Each path below is one point turned by a fixed rotation once a step. After each direction that follows a path, write how fast that rotation turns it, in degrees each step (0 if it stays still).
Each turn is a multiple of 5 degrees from 10 to 175, or 0.
Each row of a path follows its step; steps can be skipped.
Rotation 1:
step 0: [-16  -9  33  -6 -11   6  21  11 -36 -23  54 -38 -47  35  -3  33  14  37
   5  28 -20  -4  -1   5   3  33  25 -59  23 -31   4  55 -41   9 -85  -4]
step 1: [ 67 -40  21  21   2  34 -19 -37 -17 -47  15  40 -47 -14   3   1  -6 -14
 -16   7 -30   8 -23  -6   0 -19 -57  39 -63  13  12  -8 -30   4 -70 -19]
step 2: [-32  -1 -17   4  20  17 -18 -74   6  -7  -9  -6 -28  68 -14 -39 -29  16
  22 -20 -16  31  -5 -24  16   0  13  60  -2 -14  95   8  11  40  17  20]
step 3: [-39  58 -34   9  44  61 -10  20  32 -31 -18 -25  33  21 -44  19   8  11
  40  27 -26  21   1  17 -23  -5  32  28 -25 -45 -37  57 -10  -3 -38 -22]
step 4: [  0  22  57  29  19  31  24 -35 -19 -52 -41   9  71   4  53  14  -4 -45
  10 -12   6 -19 -28  27   7 -28  15 -18 -66  34  -5   1  13 -13 -25  39]
step 5: [-10  21  -2  75 -35   3  16 -51 -16   8 -10   4  12  -7 -24 -56 -25 -23
  -6 -20  39 -67 -37 -46  25  25  57   6  11 -33  -8 -20  25  30   9 -25]
step 6: [-28 -32 -17  29  -2 -25  28  29  64  29 -10 -32  43   0  11  11 -11  -3
  17  55 -15  -1 -44 -21  17 -10 -45  57 -10 -47 -48 -14  41 -27  19 -39]
step 7: [ -8  11  26  -9 -14 -10  43  39  -5  25  41  24  48  55  31  77 -47 -34
  57 -27  23  29 -13  -2  42  21  -3 -40   0   8  -6 -23 -11  11  25   4]
step 8: [ 48  46  22  12 -46 -55 -16 -23  -5   9  48   3 -33   9 -14  40  45 -56
 -25  16  16 -16  14   5  28 -22  40   1  12  13 -42   1 -19  31  -2 -68]
step 9: [ 29 -47  22  17  14  21 -22 -23 -34  46  -3 -11 -27  26  64  -5  67   0
  10  67  16  32  -5 -12   6  -5 -52  27  59  11   2 -14  41  11   5 -18]
step 10: [  8 -25   2 -17  18  56  22   1 -33   9   4 -10   5  -3  -2  16 -56  -6
  42 -13 -15  16  90   0  -5  21 -14  40  64 -17  -2  -3 -67  40  28 -23]
[  1   6  15   8  -7   2  -7   6   8   4  13 -25  -2  13 -21 -23  21  11
   5  17  -2   0 -10   0  -3  -4   2  -5   2  -5   2   6   0  -7  18   1] : 120
[ -8 -20 -17 -30  12  10  -4   1   2  -6  10 -21  10  -3   0   1  -2  -4
   1   4  11   3  -3  -8   5  18   4  19   0  -4  -6   8  10   6  12   3] : 100
[  1  -7 -12  21 -16   8   1  -1 -12  21   4  -8   0  -5   5 -15  -1   6
  -9 -18  10   8   3   4   7  -1 -12  25  -2   8   9  13   7 -12  -5  -9] : 95
[ -4   7  12  -1  -4   9 -14  -7 -18   3 -13 -14  -1  -8  -8  12   2  -8
  -1  -2 -11  25  -5  -7 -31   0   7  16   6   4   9  -9  -6   7  -4   3] : 45
[ -5   3   2   6  13  24  -5   1  14 -20  13   0 -23  -5  12 -11  -8  14
   4  -5  -5  -4   9   3  -8 -16  10  11  -6   1   8   7   2   8 -10  16] : 35
[-26  11   3   1  -7  15  10  -1  -5  10   7   5  -9  -8  14   2   4 -24
   2   5   1   2   2 -15   2 -18  -2  -7 -14 -10  -6   1   8   1  23 -12] : 25
[ 11 -15   5   5 -10   7   6 -31   6   4   4  -6  -2 -10  -6 -10 -12  -3
   0  14   1  14  19  -6  -4   5   1 -19   0  -1 -15  -4  17  -5 -12   7] : 85
